One vector is turned by the same rotation once a step. Each row is the vector after some number of steps, and that number follows the row.
The counts run from 0 to 301.
[-26  12 -20   3 -16   2   5   0   3  -8   0  21   1 -13  14  13  -5   6
   9  14 -39   0  -3  22  18 -30 -12   0   7 -28  23  27  -9  -2 -16 -16
 -20 -28 -23  -7 -17 -25  17  18  14   7  27   9   3 -13  15  28 -18  -7
  -3   8  -9  10 -17  16  16   3  -6  10 -28 -16   3  13 -12  13   3   8
  25 -24  13 -19 -11 -19  -4   9 -10   2   2 -13  11]
160
[-14  37   0  -5   6  -4  -1  19   3  21  -6  15  20  -2 -28   0  14  -4
   6  49   3   2  -8  24 -11  -6 -21 -24  18 -15  33   1  21  -2  13   4
 -13 -32 -16 -14  -4  -6  -9  -5  22  -6  13   5 -21  -7  -6  13 -10 -17
  -5  29  -4 -13 -34   2  -6   5 -11   2  -6 -16  29  -8  13  13  -7   1
  23  -9   1   9  -9 -11   9 -16  -1  22  -5  -1  -7]
203
[ -3  18   4  -3  -7  -1   5  -5   4  13   5  12  -6 -29 -15   7 -24   1
  15  27 -34 -17  -3  18   5 -18  -4 -18   8  -5  21 -12   2  22  24  10
 -17 -39 -13  -2 -13 -30  10  46 -10  -2  20  -4  -9 -11  -4  36  -6 -24
  -7  19   4   8 -15  24 -17   8 -20  -8 -11 -27   6  14 -11   3   4  -2
  18 -42 -10 -12  13  -3 -10  -4  14   6  -9   1 -15]
147
[-18  20   1  14 -20   8  -9 -14   8 -18  -1   9 -24   0  -4  -4   1   3
 -14  16 -21 -19 -12  16  -6 -28 -29 -19  -1 -12  17  12  10   2 -10 -12
 -22 -33 -23  -1 -32 -22  13  23  12  -3  15   6  -6 -23 -11   5 -33 -11
 -27  25 -23  21 -23   8  17  -8 -13 -13 -19  -5   8  13   5  -3   9  -7
  14  -8  17  -8 -12 -27  -6  11  -3   8 -13   6 -10]
166
[ -3  29  10   4  -3  -4  -4  29  -3   9 -24  16  14  -4  -6  11  -2  21
  -1  26  -6   0  -1  12  -6 -13 -12 -12   1 -16  38  -4  25 -21   6   7
 -24 -11 -22 -13 -22 -11  21  -2  18  -5   2 -21 -20 -28 -13  12 -20 -18
  10  12 -13  19 -46  -2   4   5   2 -27 -12 -22  25 -16   2  25  -9 -10
  22 -15   5  -9 -22   9  -4 -11  12   5 -16 -10  -2]
113
[ -4  19  -9   1 -17 -23  18  24  10  17 -20  16   4 -15  -5  22 -12  -5
  18  26 -17   3  11  18 -21 -18 -25  -8  10  -4  19  21   4   4  13  -2
 -25  10 -30 -21   1 -26   7  12  12   7  19 -10   0 -20   2  23 -36 -21
   7  11  -1   4 -24   7 -27   7  -2  13  -5 -26   1  -9   2  14   9   5
  27 -19   1 -31 -21 -22 -14   2  12   7 -41 -16  -5]
273
[-31  11 -21  -9   6 -16  22  24  19   6  -7  10   0  -8   3  23   0  11
  -3  19  -8  -1  17  22   7 -43   9  -8  21   1  12   4   8  -5  18  -8
 -37 -20 -11 -20 -15 -19  23  -2  19  -2  21  13  -2 -35  17  15 -25  -5
  13  12 -11 -18 -14   3 -18 -16   8  21  -5 -32   5   1   7  14   7   5
  40 -15   0  -1   7  -6  -1   6  26  14   6  -6   1]
4
[-19  28  19   0  -5  13  19   6  11  22 -31  10 -24  -3  -8  36   4  -9
   5  23  -2 -23 -13   5  -3 -35  15 -13  18 -22  18 -27  12  -1   7  -6
 -10 -14 -26 -12 -26   2  22  -6   9  -4  12 -12   1  -5 -10  -8   6   5
   4   5   7  11 -31   9  -3 -11  -8  -8 -31 -24  13  -2   7  31  -7  -6
  43 -27   8  -1  13 -21  -9   0  10  -1  12   2 -18]
125
[  6  15 -24 -10  -1  -7  -2   6   1   5 -15  21 -13 -35 -37  -5  -5  28
  -8  34 -24 -12  -2  21  21  -8  -1  -6   5 -16  24   5   7  -3  11 -15
 -20 -23 -22 -15  -9 -23  41  30  20 -17  14 -16  -5 -21   3   5 -10  -6
  13   5   6  33 -38  24  15   3 -10   1 -12 -16  -5  -3 -18   4   8  -4
   3 -30  -1 -22  10  -8   8  -2  10  -2 -13  -3  13]
240
[-16  14  -5  11  -7  13  -4  13  -3  19  -9  11   3 -11   3  19  -3   0
  21  41  -9  -4   4  16   1 -17 -21 -31   9 -36  -7   6  23 -14   2  -7
 -29 -15 -19 -26 -28  -4  14 -33   4  17   9  -7  12 -21   5  13 -25 -14
   6  14   1   5 -32  15   6   8  10   0 -14 -35  -4   5  14  21  -8 -24
  31  -9   1 -16 -20 -13  -1   1  -6  -6 -22 -18  -3]
193
[-11   3 -25   2 -14 -16  10  20  14 -12  -4  24  -2 -18   0  21   1   8
  -9  19 -23  -6   3   8   8 -21 -13 -20 -11 -19  26  31  -2   5   9  -9
 -18 -18   6  -4 -17 -26  24  -5  32  -4  26 -17  -5 -25  11   8 -26   3
  -9  19  -8   3 -30  24  -3  10   4  13  -1 -16  13  -4  -3  -5   0   7
  33 -20  -6 -15 -19 -19   9 -10  34  -3 -15   3  22]
87
[-20  22  11 -17   2  -7  18   5  22   9 -24   5  -1 -14  -4  34 -19   0
  16  26  -9  -1 -18   9  -9 -26  17  -5  13 -20  15 -10   2  -2  14  -6
 -11   4 -29 -25 -13 -26  13   2  19  -5  14  -5   5 -18   6   1  -8  -9
  18   0  -2   9 -32  -5  -3  -4   5 -20 -28 -26  18   2 -24  43  -9 -13
  31 -29  12 -17  24 -22 -11  -8   4   9   0  -4  -9]
128
[ -9  14 -22  -5 -16   1  16   1  12  11  -9  -9  -7 -12  -2  -5  19  11
   3  42  -7 -15   0  17  -5 -32  -6 -27   4 -20  -4  25  10  -1  28  -2
 -29 -29 -20 -22 -27  -9  12   9  15   5   8  -6   1 -33   8   6 -34  -8
 -14  18  -3   3 -25  12  -2  -8  14  15  16 -28 -10  -2  -1   0   7   0
  26 -16  -4 -21 -24 -25 -11   9  20  12 -18   6   5]
94
[-11  16  -5  -3  10   8  -4 -12  10 -15   0  15  -2 -17 -12   5 -26   9
  -4  20 -12 -11   5  17  16 -26   5 -21  18 -23  21  -2   8   2   9 -18
 -13 -28  12  -2 -13 -11  15   6  18 -23  28  17 -20 -36  18 -23  -6 -11
  -1  26  -9   1 -22  16  11  17 -11  -1 -22 -30  16   3  -7   9 -18  -6
  19 -33  11 -14  15 -10   9 -32   7  19   8  -6 -15]
228
[ -8  17  -4   3 -11  -7  14 -13 -11  22  -6  19 -12 -13 -21  19 -11  -3
  11  27 -26 -18  -1   6   7   2 -26 -17  29 -15  25   5  16  -8  -4 -12
 -29 -27 -35 -10 -10 -18  16  19  16 -10  36   7 -10  -8   6  21 -19  -2
   9  18   7  11 -18   7  -4  -4 -18  32 -22  -9  -8   5  17   7  21  29
  14 -17  12  -8  -7 -29  15  14 -10   2 -12 -16   9]
65
[-20  11  -4  13 -15   9  -1  27  -8  10 -24  17  -4  -1   4  30 -20  -8
  16  24  -8  -1   6  16   0 -27  -5 -30  20 -20  -8   4  23  -9   8 -13
 -18  -3  -8 -25 -20  -6  12 -14   7  -4   5  -2   6 -27  12  11 -34 -16
  16   4  16 -12 -27  19  -4   1   0  -9 -29 -28  -7   7   4  17   6 -17
  29 -10  19  -9  -2 -40   9   6  -5  -4 -12 -34 -21]
281
[ -8   1 -19   0   7   4  -9  19   5 -10  -3  21   6 -18  -5  11 -15  29
  -7  32  -3  -2  17  22  15 -24   2 -11  -1 -22   6   4  20 -21   4 -15
 -23 -12  -9 -12 -20 -23  35 -16   8 -12  20  -4  -3 -42  12  -2 -24  -4
  12  16 -13   4 -37  15  12   1   2  -9 -22 -33  11  -4  -3  16  -8 -33
  18 -10   1 -16   5   5   5 -13   5   7 -11 -17  -1]
15
[-16  13   4  -8  -3 -16   1  35   4   4 -10  28   8  -7 -31  29 -14   8
  -4  38   2 -12   3   9   5   1   1 -33   0 -30  20  -3  29 -25  10  -7
 -18 -16   4 -11  -7 -15  15 -10  40 -25  13  -2  -9 -13  15  15 -16  -9
   6  12  -5   0 -39   2   2   8   7 -17 -18 -15  16  -2   4   5   2  -8
  22  -4   2   8   3 -27  22   1  15   4   4 -10   1]
295
[-18  37  11   6 -13   3   9 -32  11   7 -18  -5 -16  -2  10  20   7   0
  13  21  -6 -16 -21   4  -4 -18  -1 -14  13 -27  22  -4   5   2  12   5
 -13 -26 -38  -7 -35   5   3  -9  17   8  19  -2  -8  -3  -2 -20  -8   8
  -6  17  -6  32 -20  10   9  -7 -15  -5  -5 -33  13   0   1  25 -11   1
  26 -25   6 -21  -6 -20 -13  -4  -2  13 -10  13  -7]
39
[-36  38 -11   7 -15   9   0 -18   2  -5 -11  11 -36  -4 -12  -2  16   3
   4  21 -11  -7 -22  17  13 -23  -8  -4  12 -19  28  11   9  -2   0 -10
 -24 -48 -30 -20 -34   8  12   7  14   7  26   7  -2  -3   8  -8 -16   2
  -5  16   6  12 -16  23  13 -20 -24   3  -7 -20   6  18   6  13  24  -3
  13 -26  10 -17  -3 -27   1  14  -5  10  -3   9  -1]
250
[-12  31  19  -7  -4  19   9 -11  19  16 -30   5 -23 -15  -4  24   9  -7
   6  21  -4 -27 -24   3  -1 -26  -1 -17  15 -35  10 -10  13   9  11  -7
  -2 -13 -30 -20 -28  -4  19   2  20  -7   9 -21  -9 -15 -15 -21   5  11
  -2  15  -3  16 -34  10   6  -3  -5  -1 -17 -29  18  -4  -5  26 -16   4
  40 -33   8 -17   8 -25  -9  -2   4  12   4  -3 -12]
126
[-22  20 -10  13 -11   1  12  -9  -1  -9  -1  14  -6 -13  14   7  -1  14
   1   3 -32 -16  -4  11  19 -24 -17  -1   6 -15  31  33  -1  12  -9 -16
 -13 -36 -28  -1 -29 -20  18  15  12  -4  32   0  -7  -1   8   9  -6   3
  -8  23   0   4  -7  20  10   3 -26  22 -28 -20   3  10  -6  13   2  16
  17 -39  17 -23   2 -19   4   3  -5   3  -2 -17   3]
159
[-23  11  24  -5  20 -13  18 -17  20  16   2  14  -3 -10 -14  35 -22   0
  13  30  -2 -14   2  12 -15 -22  -5  -7  22 -18  23 -29   3   9  12   4
 -28  -8 -27  -7 -18 -31  10  -4  -7  10  23   4   3 -15 -15   7  -1 -10
   1  13 -21   6 -20   4 -11  -2 -13  -3 -38 -26  20   3  -4  27 -16 -11
  32 -19   1  -7  27  -8 -10  -5  -7  10 -13  -1 -12]
132
[ -8   7  21   3  -3  -1  -5  26   2  27  -8  31   1 -16 -20  26 -14  -2
  -2  39  -5 -30   4  12  -9   0 -18 -40   0 -27  10 -13  34 -11   5  -1
 -23 -35 -12 -10 -19 -28  15  -2   2   0   2 -13  -7 -10 -26  31 -16 -21
  -7  25  -9  -5 -39   3  -5  12   5 -20 -28  -8  15   5  13   5  -1  -8
  31   0  -2  11  -2 -19   7  11  -2   0  -8 -10 -13]
292
[  5  23   0   2 -12   4  14   4   1  12 -11   0  -1 -23 -17   0 -10  -3
  16  26 -35  -6  -5  12   1 -13 -24 -20  19  -6  23  13   7  16   8 -15
 -14 -17 -28 -14   4 -30  12  40  18 -15  19  -2 -14 -21   4  25  -8 -26
   0  18   7   6 -18   8  -9  17 -13   6 -18 -11   0   1 -10  13   5  26
  22 -39   7 -22  -2 -24   1  -2  -9  12  -6 -12   7]
61
[-18  -2 -13   9  -8 -19  -7  21   3 -15  -2  48 -24  -1 -18  28 -10   5
 -12   4 -22  -2   4  20  -6 -33 -27  -4  -1 -15  32   8   7   2 -12  -9
 -16 -15  -8   4 -24 -20  23   9  -7   3  16 -11   1 -14  -6  10 -37  -1
 -22  16 -20  -1 -26  24  -5   7 -14  -4 -23  -9  20   6   5   0  -2 -22
  32  -8  -3  -7  -2 -11   3  -7  28  -4 -23   0  -1]
172
[-24  16 -19  -6   5 -16   0  -5   9  -5   5  28  -3 -20 -19   9 -23  16
   1  24 -17   5   4  21  27 -15   2 -11  29 -28  22  -9   3 -12  12  -6
 -25 -18   5  -6  -2 -11  21   6  20 -10  26  15 -10 -33  16 -10  -7 -12
  14  15 -13   7 -23  17   5   6  -6   5 -18 -27  16  -2   1   8  -6  -6
  25 -29   2  -9  11   5  11 -34  11  20  25  -7 -18]
229
[ -8  29  -3   3   0 -16   3 -16  15   0  -5  17   2  -4 -25  10 -18  -7
  19  29 -21   0  -2  23 -10  -8 -30 -13  22 -37  23  -1  -7   6  12   2
 -20  -1 -23  -6  -5 -14   5  16  11  18  23   6   3 -17  -6   5 -13 -23
  -6  11 -14  30 -35  23   5  24  -5   8 -26 -23  13 -11  -1  17 -15  -9
  19 -19   2 -16 -17  -5 -12 -39  -5   7 -24  -8 -10]
47
[-17   9 -19  -5 -14 -11   7  18   5   5 -12   3  -8 -16  -8  11   5  20
   2  37  -5  -7   3  23 -13 -32   4 -17   6 -19  -7  15  13   1  30  -2
 -32 -20 -16 -29 -25 -22  11   4  11   2   7   5   8 -31  10  11 -39  -6
  -2   6  -6   1 -31   6  -8 -20   6   0  12 -29  -9   7  -6  12  20 -20
  22  -8   0 -21  -9 -17 -10  20  16  13 -23   2   2]
95
[-21  23   1   6  -7 -14  11  -2   3   1   1  22  -6 -17 -16  25 -34   6
  16  14 -20   2  -8   9  20 -15  16 -11  20 -14  30 -19  12   6  27   5
 -15 -28  14  -4 -10 -12  13   9  15 -10  14   3  -2 -10   9  18 -10 -22
  11  12  12   0 -22  30 -10   6 -29 -17 -20 -25  18  23 -11  12  -1 -13
  21 -39  -4  -1  23  -2  11 -24  19   5   0  -4 -17]
143
[ -2   1  -1   7   0   3  -6  15   1   1 -15   6   2 -14   2   4   5  17
  -7  22   8 -15  10  12 -11 -36  -2 -12   1 -14   5  14  21  18  18  -9
 -16 -21 -20 -13 -39 -15  13  -4 -10  -7   8 -20  -1 -31   1  -7 -26  -1
 -18  28  -8  -9 -39  23  -3  -4 -13  12 -15 -35  -1  -6   9  19 -14 -20
  20 -16  13 -21  -3  -6  -7  -1   8   4 -42 -20  -7]
100
[ -8  36   1 -15   8 -10  -2  28   7  21 -24  27  14 -10 -33   7  10   9
   4  39   5   9  -4  17 -10  -9  -8  -5  12 -21  41  12  15  -8   5   7
 -12 -15 -33 -20  -3   5  11  11  28 -19  21  -6 -31  -9  -3 -10  -7  -7
  13  18 -11   0 -39  -8  -7   3   1  -9  -1 -33  26 -22  -3  21   5  -4
  23 -14  -6  -9  -5  -3   6  -9   5  21  -7  -9  -7]
116
[-16  -1  -5  10 -13 -19   6  26   2  -4  -3  42 -15  -8 -20  34  -3  14
 -18  14  -8 -14   2   4  -3 -17  -3 -15  -9 -13  26   6  20  10   8  -5
 -18 -24  10   3 -28 -19  22   2   9  -8  21 -14  -9 -13  -3  15 -34  12
 -16  20  -7  -8 -21  32 -10  -8 -20   3 -15 -16  17  10  11  -6   4 -13
  29 -10  -8   0   9 -19  18   6  40  -5 -25  -2   7]
85
[-13  18 -10 -17   3   1  13  15  20   7  -8  11   7 -18 -12  15  14  -5
   0  44 -10 -14   1  15  -2 -29   5 -29  -4 -15  19  16  12   9  16 -10
  -5 -30   6  -8  -8 -19   6  -1  31 -17  22   4 -20  -6  13   5  -1  -4
  -5  25  -7 -15 -20   9   2  14   5   7  -4 -16  25  -6  -8   5 -14  15
  43 -33   3  -4   6 -40   5   2  19  18  26   9   0]
301
[-32   2  -3   8 -16  -6   3  11  -7  -9  -8  29 -20  -7 -14  33 -22   6
   3   9 -21   1 -11   8   8 -21   2 -10  22 -24  17   5  22  -7  -2 -14
 -21 -22  -8 -13 -20 -24  16   3  17 -12  20   9   2  -3  13  20 -16   0
  12  10  16 -15 -18  20   7  -8 -19   0 -49 -15  -4  18  -9  14  15 -13
  24 -18  16   0  27 -36  18  18   2  -6  -4 -25  -7]
70
[-24  29   6   5 -13   1  -6  16 -11  11 -21  19  -9  -1 -15  10   1  17
   0  31   9   7  -2  23  -3 -27   5 -20  13 -20  16  -8  27 -21   9  12
 -24 -30  -9 -23 -28   5  16  -9   8  -1 -13   3 -10 -16  -1   5 -24 -17
   8   8  -5   3 -35   3  -9 -12   1 -30  -2 -33  21   3   9  18   7 -22
  26  -9  -6   3  -8  11  -6  -4  14  18  -6  -8 -26]
110
[ -4  37   0 -11  17   1   4  14  10  11 -24  25 -12  -5 -27  16  15   6
   8  36   7  -8   2  16 -12 -25  12  -2  -2   7  42   4   4   6   3  -8
   1 -33 -33   0 -17  15  14  -2   9 -14  22  -7 -21   2   1  -5  -4   4
  -7  20   6  -1 -38  28  -1  -4 -32  -4 -26 -27  25  -9   0  28  -7 -15
  14 -21   0 -13  10 -12  -1 -11   8  11 -14   3   3]
31
[-10  10   4  -7  -2   1   7  28  18   8 -11  18   6 -22  -3  35  -7   8
   2  28 -13 -18   1   3  -2 -27  12 -25 -15 -13  22   3  19  17  13 -12
   2 -27   5  -5 -22 -25  13   1  13 -19  13  -9 -19 -11  11  22   2   2
 -11  26  -5 -19 -19  15  -7  11   3  -6 -20 -22  19   2 -12  15 -11   8
  41 -34   3   2  14 -25   2  -2  23   5  13   4  -2]
300
[-21  40  -1  -3  -4   0  19   8   7  16 -29  17 -17   2  -9  40   6  -9
  20  26   0 -14  -6   1   3 -23  13 -20  16 -27  24 -16   8 -22   7 -11
 -14 -11 -25 -18 -14   1  22 -14  18   1  21   2  -1  -9   3   5  -4   4
  20  -4  11  20 -29  -4  -1  -9  10 -12 -20 -28  12  -5   5  31   0   3
  36 -18   1  -1   5 -14  -4   2  13   3  13   6  -3]
124
[-30   5 -10   2 -21 -16 -14  15   2 -23  -1  24 -19  -6 -22  13 -17  11
 -12  16 -15   4  -9  20  -9 -18 -16 -12   8 -19  22  13   9  -8  -2  -5
 -25 -12 -12 -13 -21 -30  20  24  18  -6  13   8   4 -16  -2  12 -44  -8
  -6  12 -24  11 -20   9   0  -7  -1 -26 -20 -16  10  14  -4   6  25 -29
  10   5  12 -13   1 -29  -1  10   7   2 -21  -7 -12]
168
[-16  35  -5   7  -7 -20   7 -12  -5   5  -6  21 -19  -7 -19  24 -22  -9
  19  33 -18  -1  -2   8  10  -5 -15 -24  28 -34  28 -17   4 -16  13  -3
 -24  -9   1   3   0   4   8   1  13  11  31  21  -3 -14   9  11 -20 -21
  15  13   2  31 -22  17 -13  16 -15  -3 -23 -25  -1   4  15  12   0   1
  23 -11  -1   0 -13   2   2 -26   4   1  -7  -2 -14]
51
